A single turn carries every row of the set below to another of its rows. Some are shown first; where does it send the rows asked next?
rega: [-1.70  2.14 -1.33 -0.31 -0.82  1.10  1.71 -1.11 -4.26  0.06 -1.73 -0.97
  1.10]
lonus: [-1.45  1.30 -1.77 -0.12 -0.96  0.57  1.02 -0.50 -4.85  0.21 -2.11 -0.61
  0.46]
kir: [-1.04  1.23  1.56 -3.46 -1.74 -0.56 -0.07 -2.55 -2.46 -1.29  1.42  2.17
  0.14]
sanor: [ 1.28  0.11  0.34  0.07  2.19 -1.56  1.33  0.87 -1.19 -1.64  2.39 -0.56
  0.45]
vadu: [ 1.53  0.16 -0.23  0.13  1.26 -1.81  1.44  0.76 -1.55 -2.64  2.34 -0.72
 -0.32]
Tasiz: [-0.56 -0.56 -1.90 -3.75 -0.93  1.77 -2.58  0.37 -0.28 -2.25 -0.91 -2.20
  2.69]
zinog: [ 1.05  0.44  0.23  0.01  1.48 -1.21  1.54  1.32 -1.91 -1.80  2.64 -0.85
 -0.14]
faf: [-0.05  2.18 -2.41 -2.92  1.37  2.15  1.29  1.72 -0.99 -3.37 -2.71  1.99
 -0.26]
Mabap: [-0.80 -0.54 -2.48 -3.45 -0.95  1.23 -2.93  0.28 -0.75 -2.43 -1.10 -1.91
  2.77]
mip: [ 1.39 -0.01 -0.09 -0.07  1.66 -0.71  2.00  1.56 -2.12 -1.94  2.28 -0.68
 -0.45]
dad: [ 0.57 -2.78  1.07 -2.49  2.06  1.90  0.62 -1.63 -0.71 -1.75  1.71 -1.16
 -0.17]
Mozu: [-0.18  0.23 -1.82 -3.64 -0.61  1.71 -2.42  0.85 -0.67 -2.85 -0.91 -2.17
  2.98]
Gik: [ 0.94 -0.45  0.04 -0.07  1.69 -1.70  1.22  1.06 -1.80 -2.56  2.57 -0.74
 -0.25]
Mun: [-1.44  1.63 -1.71 -0.35 -0.41  1.32  0.94 -0.91 -3.92  0.98 -1.58 -1.82
  0.66]
fozaz: [-2.34 -2.18 -1.12 -3.49 -0.44  1.26 -0.18 -2.16 -1.16 -1.08  1.53  3.34
  1.02]
buzik: [ 0.95 -2.10  0.75 -2.15  2.60  1.61  0.80 -1.75 -1.79 -2.30  1.72 -1.70
  0.10]
Duveb: [ 0.24  0.09 -1.74 -4.08 -0.85  1.89 -2.62  0.39 -1.09 -2.65 -1.30 -1.88
  2.63]
gazol: [-1.42  2.02  1.39 -3.13 -1.95 -0.23 -0.13 -2.28 -2.32 -0.56  1.74  1.17
  0.74]
zuze: [-3.03 -1.26 -1.34 -3.64  0.12  1.29 -0.68 -1.94 -1.30 -1.81  1.84  3.36
  1.09]
gotid: [-2.90 -2.03 -0.73 -3.19 -0.95  0.91 -0.52 -1.90 -0.24 -1.83  1.19  3.37
  1.00]
neted: [-0.32 -1.88 -0.40 -1.12 -0.98 -0.86 -0.44  0.75 -1.27 -4.68 -2.33 -1.62
  2.17]
Rilim: [-0.39  1.64 -3.31 -0.07  0.68 -0.30 -0.87 -2.88 -1.89  0.44 -1.97  1.44
  0.18]
Rit: [-1.60  1.65 -2.01 -0.39 -0.93  1.46  1.09 -0.45 -4.38  0.53 -1.66 -1.24
  0.72]
dev: [-0.81 -0.04 -1.60 -4.18 -0.77  1.13 -2.21  0.20  0.13 -2.26 -0.75 -2.49
  2.55]
gobuk: [-0.46  0.16 -1.55 -4.04 -1.38  1.23 -1.97  0.45 -0.12 -2.52 -1.16 -2.64
  2.27]
dudos: [-1.75  2.08 -1.52 -0.05 -1.24  1.14  1.47 -1.05 -3.94  0.32 -1.73 -0.86
  0.29]
Zamup: [-0.54 -1.64 -0.58 -1.26 -0.30 -0.77 -0.22  0.52 -0.58 -5.00 -2.31 -1.09
  2.91]
lipif: [-0.70  0.33  0.54 -0.21  1.81  1.24 -0.85  0.38  0.58 -2.79 -2.74  2.85
 -1.87]
pid: [-0.73  1.62 -3.06  0.39  1.46 -0.73 -0.60 -2.10 -2.00  0.65 -1.96  1.59
  0.52]
puvu: [-0.50  0.44  0.24 -0.44  1.54  1.41 -0.71  0.96  1.12 -2.29 -2.84  2.73
 -1.62]
maku: [-1.68  1.77  0.95 -3.81 -1.92 -0.60  0.08 -2.40 -1.81 -1.08  1.56  1.66
  0.47]
Sizud: [-0.39  1.50 -2.97 -3.18  0.88  2.74  0.50  2.16 -1.39 -3.19 -2.45  2.15
  0.48]
vene: [-0.45  0.96  0.84 -0.37  1.24  1.35 -0.46  1.34  0.72 -2.73 -1.71  3.30
 -1.63]
dun: [-0.40 -1.77 -0.58 -0.30 -0.77 -0.70  0.34  1.17 -0.92 -4.86 -1.91 -1.60
  2.06]
Tunam: [-0.55  1.70 -2.28 -2.81  1.38  2.92  0.67  1.76 -1.35 -3.83 -2.39  2.30
 -0.03]
Dekas: [-2.34 -2.18 -1.41 -3.88  0.04  0.86  0.05 -2.23 -0.52 -1.34  1.28  3.26
  1.08]
noru: [-1.09  1.12 -1.89 -0.43 -1.29  1.14  1.02 -0.41 -4.57  0.32 -2.32 -1.00
  0.30]
bimub: [-3.02 -1.61 -1.37 -3.11 -0.04  1.25 -0.88 -1.92 -1.42 -1.98  1.43  3.76
  0.67]
rodu: [ 0.07 -0.02  0.11 -0.12  0.92  2.28 -0.31  0.66  0.92 -2.77 -2.41  2.87
 -1.80]
dibos: [ 0.95  0.45  0.29  0.05  2.19 -1.46  1.38  1.03 -2.01 -1.55  2.53 -0.45
  0.61]
bep: [-2.90 -1.95 -1.16 -3.10 -0.26  0.87 -0.80 -1.82 -0.62 -1.37  1.43  3.65
  0.94]
Nid: [-0.44  0.28  0.58  0.05  1.04  1.36 -0.32  1.35  0.86 -2.80 -2.20  2.83
 -1.82]
rodek: [ 0.21  0.19  0.48  0.01  0.80  1.86 -0.08  0.86  1.41 -2.79 -2.13  2.48
 -1.74]
feni: [ 1.50 -2.16  0.78 -1.93  2.17  1.80  0.83 -1.71 -0.88 -1.80  1.91 -1.20
 -0.23]
revan: [-0.88  1.76 -3.06  0.38  1.44 -0.70 -1.18 -1.97 -1.57  0.46 -1.53  2.05
 -0.36]

dun -> Sizud
Nid -> Rit
dev -> rodek
Now find these:
Rilim -> kir
Duveb -> lipif
Tunam -> pid
dudos -> fozaz
Mabap -> vene
gobuk -> rodu

